In the data rows, zero lies at 4.5, halfway between 4 and 5.
Some points, one per row:
array([4, 9, 7, 3, 2, 3, 2, 4, 5, 6, 1, 3, 2, 4, 6, 6, 5, 6, 6, 3, 5, 3, 4, 6, 3, 2, 2, 2, 5, 5, 2, 6, 8, 3, 8, 7, 5,
       3, 1, 4, 5, 6, 6, 4, 6, 2, 5, 7, 5, 8, 4, 4, 5, 3, 3, 7, 3, 7, 4, 5, 5])
array([4, 9, 6, 3, 3, 2, 2, 4, 5, 6, 2, 6, 2, 5, 5, 6, 5, 6, 5, 4, 5, 3, 4, 7, 3, 2, 1, 2, 4, 6, 1, 6, 8, 3, 9, 7, 5,
       3, 1, 4, 4, 6, 7, 4, 6, 2, 5, 8, 4, 8, 4, 3, 5, 3, 3, 6, 3, 7, 5, 6, 5])
array([4, 4, 5, 8, 3, 4, 5, 1, 4, 3, 8, 9, 4, 2, 8, 4, 4, 2, 3, 5, 5, 2, 6, 5, 6, 6, 6, 4, 6, 7, 5, 5, 5, 2, 0, 4, 4,
       5, 4, 5, 4, 5, 5, 6, 3, 3, 4, 2, 8, 6, 4, 9, 3, 2, 4, 5, 4, 4, 5, 2, 1])
array([4, 6, 3, 1, 7, 5, 3, 9, 5, 6, 1, 2, 4, 7, 2, 5, 5, 7, 6, 4, 3, 7, 3, 3, 3, 3, 3, 5, 3, 2, 4, 4, 5, 7, 9, 4, 5,
       4, 6, 4, 5, 4, 4, 3, 7, 6, 5, 6, 1, 3, 4, 0, 6, 7, 6, 4, 5, 5, 4, 7, 8])
array([5, 5, 4, 1, 6, 5, 4, 8, 5, 6, 1, 0, 5, 7, 2, 5, 5, 7, 7, 4, 4, 7, 3, 4, 3, 3, 3, 5, 3, 2, 5, 4, 4, 7, 9, 4, 5,
       4, 5, 4, 5, 5, 4, 3, 6, 6, 5, 7, 1, 3, 4, 0, 6, 6, 5, 4, 5, 5, 4, 7, 8])
array([4, 9, 7, 3, 2, 2, 2, 4, 5, 6, 2, 3, 2, 5, 6, 6, 5, 5, 6, 3, 5, 3, 4, 6, 3, 2, 2, 2, 5, 6, 2, 6, 7, 3, 8, 7, 5,
       3, 1, 4, 4, 5, 6, 4, 6, 2, 5, 7, 5, 8, 4, 4, 5, 3, 3, 7, 3, 7, 4, 5, 5])
array([4, 4, 5, 8, 3, 4, 5, 1, 4, 3, 8, 9, 4, 2, 8, 4, 4, 2, 3, 5, 6, 2, 6, 5, 6, 6, 6, 4, 6, 7, 5, 5, 5, 2, 0, 5, 4,
       5, 4, 5, 4, 5, 4, 6, 3, 3, 4, 3, 8, 6, 4, 9, 3, 2, 4, 6, 4, 4, 5, 2, 1])
array([4, 9, 7, 3, 2, 2, 3, 4, 5, 6, 2, 3, 2, 5, 5, 5, 5, 5, 5, 3, 5, 3, 4, 7, 3, 2, 2, 2, 4, 5, 2, 6, 7, 3, 8, 7, 4,
       3, 1, 3, 5, 6, 6, 4, 5, 2, 5, 8, 4, 8, 4, 3, 6, 3, 2, 6, 3, 7, 5, 6, 5])
array([5, 5, 3, 1, 6, 5, 4, 8, 5, 6, 0, 0, 5, 7, 2, 5, 4, 7, 7, 4, 4, 7, 3, 3, 3, 3, 4, 5, 3, 2, 4, 4, 5, 7, 9, 5, 5,
       4, 5, 4, 5, 4, 4, 3, 7, 6, 5, 6, 1, 3, 4, 0, 6, 6, 6, 4, 5, 5, 3, 7, 8])
array([4, 9, 7, 3, 3, 2, 2, 4, 5, 6, 2, 5, 2, 4, 6, 6, 5, 5, 5, 3, 5, 3, 4, 6, 3, 2, 2, 2, 5, 6, 2, 6, 7, 3, 9, 7, 5,
       3, 1, 4, 4, 5, 7, 4, 6, 2, 5, 8, 4, 8, 4, 3, 5, 3, 3, 6, 3, 7, 5, 6, 5])
array([5, 5, 4, 1, 6, 5, 4, 8, 5, 6, 1, 0, 5, 7, 2, 5, 5, 7, 6, 4, 3, 7, 3, 4, 3, 3, 3, 5, 3, 2, 4, 3, 4, 7, 9, 5, 5,
       4, 5, 3, 5, 5, 4, 3, 6, 6, 5, 7, 1, 3, 4, 0, 6, 7, 5, 4, 5, 5, 3, 7, 8])
array([4, 9, 7, 3, 2, 2, 2, 4, 5, 6, 2, 3, 2, 5, 6, 6, 5, 5, 6, 3, 5, 3, 4, 6, 3, 2, 2, 2, 5, 5, 2, 6, 8, 3, 8, 7, 5,
       3, 1, 4, 5, 5, 6, 3, 6, 1, 5, 7, 5, 8, 4, 4, 5, 3, 3, 7, 3, 7, 4, 5, 5])
array([5, 5, 3, 1, 6, 5, 4, 8, 5, 6, 0, 0, 5, 7, 2, 5, 5, 7, 7, 4, 4, 7, 3, 3, 3, 3, 4, 4, 3, 2, 4, 3, 5, 7, 9, 5, 5,
       4, 6, 4, 5, 4, 4, 3, 6, 6, 6, 6, 1, 3, 4, 0, 6, 6, 6, 4, 5, 5, 3, 7, 8])
array([5, 9, 7, 3, 2, 2, 2, 4, 5, 6, 2, 3, 2, 5, 5, 6, 5, 5, 5, 3, 5, 3, 4, 7, 3, 2, 1, 2, 4, 6, 2, 6, 7, 3, 8, 7, 4,
       3, 1, 3, 4, 6, 6, 4, 5, 2, 5, 8, 4, 8, 4, 3, 6, 3, 2, 6, 3, 7, 5, 5, 5])
array([5, 0, 2, 6, 6, 7, 7, 5, 4, 3, 7, 5, 7, 4, 3, 3, 4, 3, 4, 6, 4, 6, 5, 3, 6, 7, 7, 7, 4, 4, 8, 3, 1, 6, 1, 2, 4,
       5, 8, 5, 5, 4, 3, 5, 3, 7, 3, 2, 5, 1, 5, 5, 4, 6, 6, 2, 6, 2, 5, 4, 4])
array([4, 4, 6, 8, 3, 4, 5, 1, 4, 3, 8, 8, 4, 2, 8, 4, 4, 2, 3, 5, 5, 2, 6, 5, 6, 6, 6, 4, 6, 6, 5, 5, 5, 2, 0, 4, 4,
       5, 3, 5, 4, 5, 5, 6, 3, 3, 4, 2, 8, 6, 5, 9, 3, 2, 4, 5, 4, 4, 5, 2, 1])
array([5, 4, 6, 8, 3, 4, 5, 1, 4, 3, 8, 8, 4, 2, 7, 4, 5, 1, 2, 5, 5, 3, 6, 6, 6, 6, 5, 4, 6, 7, 5, 5, 4, 2, 0, 5, 4,
       5, 4, 5, 4, 5, 5, 6, 2, 3, 4, 3, 8, 6, 5, 9, 3, 3, 3, 5, 4, 4, 6, 2, 1])
array([5, 0, 2, 6, 7, 7, 7, 5, 4, 3, 7, 5, 7, 5, 4, 3, 4, 4, 4, 6, 5, 6, 5, 2, 6, 7, 8, 7, 5, 3, 7, 3, 2, 6, 1, 2, 5,
       6, 8, 6, 5, 3, 2, 5, 3, 7, 4, 1, 5, 1, 5, 6, 3, 6, 7, 3, 6, 2, 4, 3, 4])
array([5, 5, 4, 1, 6, 5, 4, 8, 5, 6, 1, 0, 5, 7, 2, 5, 5, 7, 7, 4, 4, 7, 3, 4, 3, 3, 3, 5, 3, 2, 5, 4, 4, 7, 9, 4, 5,
       4, 6, 3, 5, 4, 4, 3, 6, 6, 5, 7, 1, 3, 4, 0, 7, 6, 5, 4, 5, 5, 4, 7, 8])
array([4, 9, 7, 3, 2, 2, 2, 4, 5, 6, 2, 2, 2, 4, 6, 6, 5, 6, 5, 3, 5, 3, 4, 6, 3, 2, 2, 2, 5, 5, 2, 6, 8, 3, 8, 7, 4,
       3, 1, 4, 4, 5, 6, 4, 6, 2, 5, 7, 5, 8, 4, 4, 6, 3, 3, 7, 3, 7, 4, 5, 5])
array([5, 9, 7, 3, 2, 2, 3, 4, 5, 6, 2, 2, 2, 5, 5, 5, 5, 5, 5, 3, 5, 3, 4, 7, 2, 2, 1, 2, 4, 6, 2, 6, 7, 3, 8, 7, 4,
       3, 1, 3, 4, 6, 6, 4, 6, 2, 5, 8, 4, 8, 4, 3, 6, 3, 2, 6, 3, 7, 5, 5, 5])
array([5, 0, 2, 6, 7, 7, 7, 5, 4, 3, 7, 5, 7, 5, 4, 4, 4, 4, 4, 6, 4, 6, 5, 2, 6, 7, 8, 7, 5, 3, 7, 3, 2, 6, 0, 2, 5,
       6, 8, 6, 5, 3, 3, 5, 4, 7, 5, 1, 5, 1, 5, 6, 4, 6, 7, 3, 6, 2, 4, 4, 4])
array([5, 4, 6, 8, 3, 4, 5, 1, 4, 3, 9, 9, 4, 2, 7, 4, 4, 2, 2, 5, 5, 2, 6, 6, 6, 6, 5, 4, 6, 7, 5, 5, 4, 2, 0, 5, 4,
       5, 3, 5, 4, 5, 5, 6, 3, 3, 4, 3, 8, 6, 5, 9, 3, 3, 3, 5, 4, 4, 6, 2, 1])
array([5, 0, 2, 6, 7, 7, 7, 5, 4, 3, 7, 5, 7, 4, 4, 4, 4, 4, 4, 6, 5, 6, 5, 2, 6, 7, 8, 7, 5, 3, 7, 3, 2, 6, 1, 2, 5,
       6, 8, 6, 5, 3, 3, 5, 3, 7, 4, 1, 5, 1, 5, 6, 3, 6, 7, 3, 6, 2, 4, 3, 4])
array([5, 0, 2, 6, 7, 7, 7, 5, 4, 3, 7, 5, 7, 4, 4, 3, 3, 4, 4, 6, 5, 6, 5, 2, 6, 7, 8, 7, 5, 3, 7, 3, 2, 6, 0, 2, 5,
       6, 8, 6, 5, 3, 2, 5, 3, 7, 4, 1, 5, 1, 5, 6, 3, 5, 7, 3, 6, 2, 4, 4, 4])
array([4, 9, 7, 3, 2, 2, 2, 4, 5, 6, 2, 3, 2, 4, 5, 5, 5, 5, 5, 3, 5, 3, 4, 7, 3, 2, 2, 2, 5, 6, 2, 6, 7, 3, 8, 7, 5,
       3, 1, 3, 4, 6, 6, 4, 5, 2, 5, 8, 4, 8, 4, 3, 6, 3, 2, 6, 3, 7, 5, 5, 5])
array([5, 5, 3, 1, 6, 5, 3, 8, 5, 6, 0, 0, 5, 7, 2, 5, 5, 8, 7, 4, 4, 7, 3, 3, 3, 3, 4, 5, 3, 2, 4, 3, 5, 7, 9, 5, 5,
       4, 6, 4, 5, 4, 4, 3, 6, 6, 6, 6, 1, 3, 4, 0, 6, 6, 6, 4, 5, 5, 3, 8, 8])
array([4, 9, 7, 3, 3, 2, 2, 4, 5, 6, 2, 6, 2, 4, 5, 6, 6, 6, 5, 3, 5, 3, 4, 6, 3, 2, 2, 2, 4, 6, 2, 6, 7, 3, 9, 7, 4,
       4, 1, 4, 4, 5, 6, 4, 6, 2, 5, 7, 4, 8, 4, 3, 5, 3, 3, 6, 3, 7, 5, 6, 5])
array([4, 3, 6, 8, 3, 4, 5, 1, 4, 3, 9, 9, 4, 2, 7, 4, 4, 2, 2, 5, 5, 3, 6, 6, 6, 6, 5, 4, 6, 7, 5, 6, 4, 2, 0, 5, 4,
       5, 3, 5, 4, 5, 5, 6, 2, 3, 4, 3, 8, 7, 5, 9, 3, 3, 3, 5, 4, 4, 6, 2, 1])
array([5, 5, 4, 1, 6, 5, 4, 8, 5, 6, 1, 0, 5, 7, 2, 5, 5, 7, 7, 4, 4, 7, 3, 4, 3, 3, 3, 5, 3, 2, 5, 4, 5, 7, 9, 5, 5,
       4, 6, 3, 5, 5, 4, 3, 6, 6, 5, 6, 1, 4, 5, 0, 6, 6, 5, 4, 5, 5, 3, 8, 8])
array([5, 5, 4, 1, 6, 5, 4, 8, 5, 6, 1, 0, 5, 7, 1, 5, 5, 7, 7, 4, 4, 7, 3, 4, 3, 3, 3, 4, 3, 2, 4, 3, 5, 7, 9, 4, 5,
       4, 5, 3, 5, 4, 4, 3, 6, 6, 5, 7, 1, 3, 4, 0, 6, 6, 5, 4, 5, 5, 3, 7, 8])
array([5, 0, 3, 6, 7, 7, 7, 5, 4, 3, 7, 5, 7, 5, 3, 3, 4, 4, 4, 6, 4, 6, 5, 3, 6, 7, 7, 7, 4, 4, 8, 3, 1, 6, 1, 2, 4,
       6, 8, 5, 5, 3, 3, 5, 3, 7, 4, 2, 5, 1, 5, 5, 4, 6, 6, 3, 6, 2, 5, 4, 4])
array([4, 3, 6, 8, 3, 4, 6, 1, 4, 3, 8, 9, 4, 2, 7, 4, 4, 1, 2, 5, 5, 2, 6, 6, 6, 6, 5, 4, 6, 7, 5, 5, 5, 2, 0, 4, 4,
       5, 4, 5, 4, 5, 5, 6, 3, 3, 3, 3, 8, 6, 5, 9, 3, 3, 3, 5, 4, 4, 6, 2, 1])
array([4, 9, 7, 3, 2, 2, 2, 4, 5, 6, 2, 3, 2, 4, 6, 6, 5, 5, 6, 3, 5, 3, 4, 6, 3, 2, 2, 2, 5, 5, 2, 6, 8, 3, 8, 7, 5,
       3, 1, 4, 5, 5, 6, 4, 6, 2, 6, 7, 4, 8, 4, 4, 5, 3, 3, 7, 3, 7, 4, 5, 5])
array([4, 9, 8, 3, 2, 2, 3, 4, 5, 6, 2, 2, 2, 5, 5, 6, 5, 5, 5, 3, 5, 3, 4, 7, 3, 2, 2, 2, 4, 6, 2, 6, 7, 3, 8, 7, 4,
       3, 1, 3, 4, 6, 6, 4, 5, 2, 5, 8, 4, 8, 4, 3, 6, 3, 2, 6, 3, 7, 4, 5, 5])
array([4, 4, 5, 8, 3, 4, 6, 1, 4, 3, 8, 9, 4, 2, 8, 4, 4, 2, 3, 5, 6, 2, 6, 5, 7, 6, 6, 4, 6, 7, 4, 5, 5, 2, 0, 5, 4,
       5, 3, 6, 4, 4, 5, 6, 3, 3, 4, 2, 8, 6, 4, 9, 3, 2, 4, 6, 4, 4, 5, 2, 1])
array([4, 4, 5, 8, 3, 4, 5, 1, 4, 3, 8, 9, 4, 2, 7, 4, 4, 2, 3, 5, 6, 2, 6, 5, 6, 6, 6, 4, 6, 6, 5, 5, 5, 2, 0, 4, 4,
       5, 3, 6, 4, 5, 5, 5, 3, 3, 4, 2, 8, 6, 4, 9, 3, 2, 4, 6, 4, 4, 5, 1, 1])
array([5, 5, 4, 1, 6, 5, 4, 8, 5, 6, 1, 0, 5, 7, 1, 5, 5, 7, 7, 4, 4, 7, 3, 4, 3, 3, 4, 5, 3, 2, 4, 3, 4, 7, 9, 4, 5,
       4, 5, 3, 5, 5, 4, 3, 6, 6, 5, 7, 1, 3, 4, 0, 6, 6, 5, 4, 5, 5, 4, 7, 8])
Here are 10 more points, each followed by its number:
array([4, 9, 7, 3, 2, 2, 2, 4, 5, 6, 2, 3, 2, 5, 5, 6, 5, 5, 5, 3, 5, 3, 4, 7, 3, 2, 2, 2, 5, 6, 2, 6, 7, 3, 8, 7, 4,
       4, 1, 3, 4, 6, 6, 4, 5, 2, 5, 8, 4, 8, 4, 3, 6, 3, 2, 6, 3, 7, 5, 5, 5]) 0
array([4, 9, 7, 3, 2, 2, 2, 4, 5, 6, 2, 3, 2, 5, 6, 6, 5, 5, 6, 3, 5, 3, 4, 6, 3, 2, 2, 2, 5, 5, 2, 6, 8, 3, 8, 7, 4,
       3, 1, 4, 4, 6, 6, 3, 6, 2, 5, 7, 5, 8, 4, 4, 5, 3, 3, 7, 3, 7, 4, 5, 5]) 1
array([5, 9, 7, 3, 2, 2, 2, 3, 5, 6, 2, 2, 2, 5, 5, 5, 5, 5, 5, 3, 5, 3, 4, 7, 3, 2, 1, 2, 5, 6, 2, 6, 7, 3, 8, 7, 4,
       4, 1, 3, 4, 6, 6, 4, 5, 2, 5, 8, 4, 8, 4, 3, 6, 3, 2, 6, 3, 7, 5, 5, 5]) 2
array([4, 0, 2, 6, 8, 7, 6, 6, 5, 3, 7, 9, 6, 4, 3, 3, 4, 4, 3, 6, 4, 6, 5, 2, 6, 7, 7, 7, 4, 4, 7, 4, 2, 6, 2, 2, 5,
       6, 8, 6, 4, 3, 3, 5, 4, 7, 4, 1, 4, 1, 5, 6, 3, 6, 7, 2, 6, 2, 5, 4, 4]) 3
array([4, 4, 5, 8, 3, 4, 5, 1, 4, 3, 8, 8, 4, 2, 7, 4, 4, 2, 3, 5, 5, 2, 6, 5, 6, 6, 6, 4, 6, 7, 5, 5, 4, 2, 0, 4, 4,
       5, 3, 6, 4, 5, 5, 6, 3, 3, 4, 2, 8, 6, 4, 9, 3, 2, 4, 6, 4, 4, 5, 2, 1]) 4
array([5, 4, 6, 8, 3, 4, 6, 1, 4, 3, 9, 8, 4, 2, 7, 4, 4, 2, 2, 5, 5, 2, 6, 5, 6, 6, 5, 4, 6, 7, 5, 5, 4, 2, 0, 5, 4,
       5, 4, 5, 4, 5, 5, 6, 3, 3, 4, 3, 8, 6, 5, 9, 3, 3, 3, 5, 4, 4, 6, 2, 1]) 5
array([4, 9, 7, 3, 2, 2, 3, 4, 5, 6, 2, 3, 2, 5, 6, 6, 5, 6, 6, 3, 5, 3, 4, 6, 3, 2, 2, 2, 5, 5, 2, 6, 8, 3, 8, 7, 5,
       4, 1, 4, 5, 6, 6, 4, 6, 1, 5, 7, 4, 8, 4, 3, 5, 3, 3, 7, 3, 8, 4, 6, 5]) 6
array([4, 9, 7, 3, 3, 2, 2, 4, 5, 6, 2, 6, 2, 4, 6, 6, 6, 5, 5, 3, 5, 3, 4, 7, 3, 2, 1, 2, 4, 5, 1, 6, 7, 3, 9, 7, 5,
       4, 1, 4, 4, 5, 6, 4, 6, 1, 5, 8, 4, 8, 4, 3, 5, 3, 3, 6, 3, 7, 5, 5, 5]) 7
array([5, 5, 3, 1, 6, 5, 4, 8, 5, 6, 0, 0, 5, 7, 2, 5, 5, 8, 7, 4, 4, 7, 3, 3, 3, 3, 4, 5, 3, 2, 4, 3, 5, 7, 9, 5, 5,
       4, 5, 4, 5, 4, 4, 3, 6, 6, 5, 6, 1, 3, 4, 0, 6, 6, 6, 5, 5, 5, 3, 7, 8]) 8
array([5, 5, 3, 1, 6, 5, 4, 8, 5, 6, 1, 0, 5, 7, 2, 5, 5, 7, 7, 4, 4, 7, 3, 3, 3, 3, 4, 5, 3, 2, 4, 3, 5, 7, 9, 4, 5,
       4, 6, 4, 5, 4, 4, 3, 6, 6, 5, 6, 1, 3, 4, 0, 6, 6, 6, 4, 5, 5, 3, 7, 8]) 9
Which two of these numbered points are nearest to each point below, looking only along the 2 directions in which the first points spread most? Their numbers follow each, nearest first.
array([5, 9, 7, 3, 2, 2, 2, 4, 5, 6, 2, 2, 2, 4, 5, 5, 5, 5, 5, 3, 5, 3, 4, 7, 3, 2, 2, 2, 4, 6, 2, 6, 7, 3, 8, 7, 4,
       3, 1, 3, 4, 6, 6, 4, 6, 2, 5, 8, 4, 8, 4, 3, 6, 3, 2, 6, 3, 7, 5, 6, 5]) > 6 2
array([4, 0, 1, 6, 8, 7, 6, 6, 5, 3, 7, 8, 7, 4, 4, 4, 4, 4, 3, 6, 4, 6, 5, 3, 6, 7, 7, 7, 4, 4, 7, 4, 1, 6, 1, 2, 5,
       6, 8, 6, 5, 3, 3, 5, 4, 7, 4, 1, 4, 1, 5, 6, 3, 6, 7, 2, 6, 2, 5, 4, 4]) > 3 4
array([4, 4, 5, 8, 4, 4, 5, 1, 4, 3, 8, 9, 4, 2, 7, 4, 4, 2, 2, 5, 5, 2, 6, 5, 6, 6, 5, 4, 6, 7, 4, 6, 4, 2, 1, 5, 4,
       5, 4, 6, 4, 5, 5, 6, 3, 3, 4, 3, 7, 6, 5, 9, 2, 3, 4, 5, 4, 4, 6, 2, 1]) > 4 5
array([4, 9, 7, 3, 2, 2, 3, 4, 4, 6, 2, 3, 2, 5, 6, 6, 5, 5, 5, 3, 5, 3, 4, 6, 3, 2, 2, 2, 5, 5, 2, 6, 8, 3, 8, 7, 4,
       3, 1, 4, 5, 6, 6, 3, 6, 2, 5, 7, 5, 8, 4, 4, 5, 3, 3, 7, 3, 7, 4, 5, 5]) > 1 0
array([4, 5, 3, 1, 7, 5, 3, 9, 6, 6, 1, 2, 5, 7, 2, 5, 5, 8, 6, 4, 3, 6, 3, 3, 3, 3, 3, 5, 3, 2, 4, 4, 4, 7, 9, 5, 5,
       4, 6, 4, 5, 4, 4, 3, 7, 6, 5, 6, 1, 3, 5, 0, 6, 7, 6, 3, 5, 5, 4, 7, 8]) > 9 8
array([4, 9, 7, 3, 2, 2, 3, 4, 4, 6, 2, 3, 2, 5, 6, 6, 5, 6, 6, 3, 5, 3, 4, 6, 3, 2, 2, 2, 5, 5, 2, 6, 8, 3, 8, 7, 5,
       3, 0, 4, 5, 6, 6, 4, 6, 2, 5, 7, 4, 8, 4, 4, 5, 3, 3, 7, 3, 7, 4, 5, 5]) > 0 1
array([4, 6, 3, 1, 7, 5, 3, 9, 5, 6, 1, 3, 5, 7, 2, 5, 5, 7, 6, 4, 3, 7, 3, 3, 3, 3, 4, 5, 3, 2, 4, 4, 4, 7, 9, 5, 5,
       4, 6, 4, 5, 4, 4, 3, 7, 6, 5, 6, 1, 3, 5, 0, 6, 6, 5, 4, 5, 5, 4, 7, 8]) > 9 8
array([4, 9, 7, 3, 2, 2, 3, 3, 5, 6, 2, 2, 2, 5, 5, 5, 5, 5, 5, 3, 5, 3, 4, 7, 3, 2, 2, 2, 4, 6, 2, 6, 7, 3, 8, 7, 4,
       3, 1, 3, 4, 6, 6, 4, 6, 2, 5, 8, 4, 8, 4, 3, 6, 3, 2, 6, 3, 7, 5, 6, 5]) > 6 2
array([5, 0, 3, 6, 7, 7, 7, 5, 4, 3, 7, 5, 7, 4, 3, 3, 4, 4, 4, 6, 4, 6, 5, 3, 6, 7, 7, 7, 4, 4, 8, 3, 1, 6, 1, 2, 4,
       5, 8, 5, 4, 3, 3, 6, 3, 7, 4, 2, 5, 1, 5, 5, 4, 6, 6, 2, 6, 2, 5, 3, 4]) > 3 4
array([5, 9, 8, 3, 2, 2, 2, 4, 5, 6, 2, 3, 2, 5, 5, 5, 5, 5, 5, 3, 5, 3, 4, 7, 3, 2, 1, 2, 4, 6, 2, 6, 7, 3, 8, 7, 5,
       3, 1, 3, 4, 6, 6, 4, 5, 2, 5, 8, 4, 8, 4, 3, 6, 3, 2, 6, 3, 7, 5, 5, 5]) > 2 0
array([5, 5, 4, 1, 6, 5, 4, 8, 5, 6, 1, 0, 5, 7, 1, 5, 5, 7, 6, 4, 3, 7, 3, 4, 3, 3, 3, 5, 3, 2, 5, 4, 4, 7, 9, 5, 5,
       4, 6, 3, 5, 4, 4, 3, 6, 6, 5, 7, 1, 3, 5, 0, 6, 7, 5, 4, 5, 5, 4, 8, 8]) > 8 9
array([4, 9, 7, 3, 3, 2, 2, 4, 5, 5, 2, 6, 2, 4, 5, 6, 5, 5, 5, 3, 4, 3, 4, 7, 3, 2, 2, 2, 4, 6, 1, 7, 7, 3, 9, 7, 4,
       4, 1, 4, 4, 5, 6, 4, 6, 2, 5, 8, 4, 8, 4, 3, 5, 3, 3, 6, 3, 7, 5, 5, 5]) > 1 7
array([4, 9, 7, 3, 2, 2, 3, 4, 4, 6, 2, 3, 2, 5, 6, 6, 5, 5, 6, 3, 5, 3, 4, 6, 3, 2, 2, 2, 5, 5, 2, 6, 8, 3, 8, 7, 5,
       4, 1, 4, 4, 5, 6, 3, 6, 2, 5, 7, 4, 8, 4, 4, 5, 3, 3, 7, 3, 7, 4, 5, 5]) > 1 0
array([4, 9, 7, 3, 3, 2, 2, 4, 5, 6, 2, 6, 2, 4, 5, 6, 6, 5, 5, 3, 5, 3, 4, 7, 3, 2, 1, 2, 5, 6, 2, 6, 7, 3, 9, 7, 5,
       4, 1, 4, 4, 5, 7, 4, 6, 2, 5, 8, 4, 8, 4, 3, 5, 3, 3, 6, 3, 7, 5, 5, 5]) > 7 1
array([5, 0, 2, 6, 6, 7, 7, 5, 4, 3, 7, 5, 7, 4, 3, 3, 4, 3, 3, 6, 4, 6, 5, 3, 6, 7, 7, 7, 4, 4, 8, 3, 2, 6, 0, 2, 4,
       5, 8, 5, 5, 4, 3, 5, 3, 7, 4, 2, 5, 1, 5, 5, 4, 6, 6, 3, 6, 2, 5, 4, 4]) > 3 4
array([4, 9, 6, 3, 3, 2, 2, 4, 5, 6, 2, 6, 2, 5, 5, 6, 5, 6, 5, 3, 5, 3, 4, 7, 3, 2, 2, 2, 4, 6, 2, 6, 7, 3, 9, 7, 5,
       3, 1, 4, 4, 5, 6, 4, 6, 2, 5, 8, 4, 8, 4, 3, 5, 4, 3, 6, 3, 7, 5, 6, 5]) > 6 0
array([4, 9, 7, 3, 2, 2, 2, 4, 4, 6, 2, 3, 2, 5, 6, 6, 5, 5, 6, 3, 5, 3, 4, 6, 3, 2, 2, 2, 5, 5, 2, 6, 8, 3, 8, 7, 5,
       3, 1, 4, 4, 5, 6, 3, 6, 2, 6, 8, 4, 8, 4, 4, 6, 3, 3, 7, 3, 7, 4, 6, 5]) > 6 2
array([4, 4, 5, 8, 4, 4, 5, 1, 4, 3, 8, 9, 4, 2, 7, 4, 5, 2, 2, 6, 5, 2, 6, 5, 6, 6, 5, 4, 6, 7, 4, 6, 4, 2, 1, 5, 4,
       5, 4, 5, 4, 5, 5, 6, 3, 3, 4, 3, 8, 6, 5, 9, 2, 3, 4, 5, 4, 4, 6, 2, 1]) > 4 5
array([5, 5, 4, 1, 6, 5, 4, 8, 5, 6, 1, 0, 5, 7, 1, 5, 5, 7, 7, 4, 4, 7, 3, 4, 3, 3, 3, 4, 3, 2, 4, 4, 5, 7, 9, 4, 5,
       4, 5, 3, 5, 4, 4, 3, 6, 6, 5, 7, 1, 3, 4, 0, 7, 6, 5, 4, 5, 5, 4, 7, 8]) > 8 9
array([5, 5, 4, 1, 5, 5, 4, 8, 5, 6, 1, 0, 5, 7, 2, 5, 5, 7, 7, 4, 4, 7, 3, 4, 3, 3, 3, 4, 3, 2, 4, 3, 4, 7, 9, 4, 5,
       4, 6, 3, 5, 4, 4, 3, 6, 6, 5, 6, 1, 3, 5, 0, 7, 6, 5, 4, 5, 5, 3, 7, 8]) > 8 9
array([5, 0, 2, 6, 7, 7, 7, 5, 4, 3, 7, 5, 7, 4, 4, 4, 4, 4, 4, 6, 4, 6, 5, 2, 6, 7, 8, 7, 5, 3, 7, 3, 2, 6, 0, 2, 5,
       6, 8, 6, 5, 3, 3, 5, 4, 7, 5, 1, 5, 1, 5, 6, 4, 6, 6, 3, 6, 2, 4, 4, 4]) > 3 4
array([5, 9, 7, 3, 2, 2, 2, 3, 5, 6, 2, 2, 2, 5, 5, 6, 5, 5, 5, 3, 5, 3, 4, 7, 3, 2, 2, 2, 5, 6, 2, 6, 7, 3, 8, 7, 4,
       3, 1, 3, 4, 6, 6, 4, 6, 2, 5, 8, 4, 8, 4, 3, 6, 3, 2, 6, 3, 7, 5, 6, 5]) > 6 2
array([4, 9, 7, 3, 2, 2, 2, 4, 4, 6, 2, 3, 3, 5, 6, 6, 5, 5, 6, 3, 5, 3, 4, 6, 3, 2, 2, 2, 5, 5, 2, 6, 8, 3, 8, 7, 4,
       3, 1, 4, 5, 5, 6, 3, 6, 2, 6, 7, 5, 8, 4, 4, 5, 3, 3, 7, 3, 7, 4, 5, 5]) > 1 0
array([4, 4, 5, 8, 4, 4, 5, 1, 4, 3, 8, 9, 4, 2, 7, 4, 4, 2, 2, 5, 5, 2, 6, 5, 6, 6, 5, 5, 6, 7, 5, 6, 4, 2, 1, 4, 4,
       5, 4, 6, 4, 4, 5, 6, 3, 3, 4, 3, 8, 6, 5, 9, 2, 3, 4, 4, 4, 4, 6, 2, 1]) > 4 5
array([4, 9, 8, 3, 2, 2, 2, 4, 5, 6, 2, 3, 2, 4, 5, 5, 5, 5, 5, 3, 5, 3, 4, 7, 2, 2, 1, 2, 5, 6, 2, 6, 7, 3, 8, 7, 4,
       3, 1, 3, 4, 6, 6, 4, 6, 2, 5, 8, 4, 9, 4, 3, 6, 3, 2, 6, 3, 7, 5, 5, 5]) > 7 2
array([4, 5, 3, 1, 7, 5, 3, 8, 5, 6, 1, 3, 4, 7, 2, 5, 5, 7, 6, 4, 3, 6, 3, 4, 3, 3, 3, 5, 3, 2, 4, 4, 4, 7, 9, 4, 5,
       4, 6, 4, 5, 4, 4, 3, 7, 6, 5, 6, 1, 3, 5, 0, 6, 7, 5, 4, 5, 5, 4, 7, 8]) > 9 8
array([4, 4, 5, 8, 3, 4, 5, 1, 4, 3, 8, 8, 4, 2, 7, 4, 4, 2, 3, 5, 6, 2, 6, 5, 6, 6, 6, 5, 6, 7, 5, 5, 5, 2, 0, 5, 4,
       5, 4, 6, 4, 5, 5, 6, 3, 3, 4, 2, 8, 6, 4, 9, 3, 2, 4, 5, 4, 4, 5, 2, 1]) > 4 5
array([4, 3, 6, 8, 3, 4, 5, 1, 4, 3, 8, 8, 4, 2, 7, 4, 4, 1, 2, 5, 5, 2, 6, 6, 6, 6, 5, 4, 6, 7, 5, 5, 4, 2, 0, 4, 4,
       5, 3, 5, 4, 5, 5, 6, 2, 3, 3, 3, 8, 6, 5, 9, 3, 3, 3, 5, 4, 4, 6, 2, 1]) > 5 4
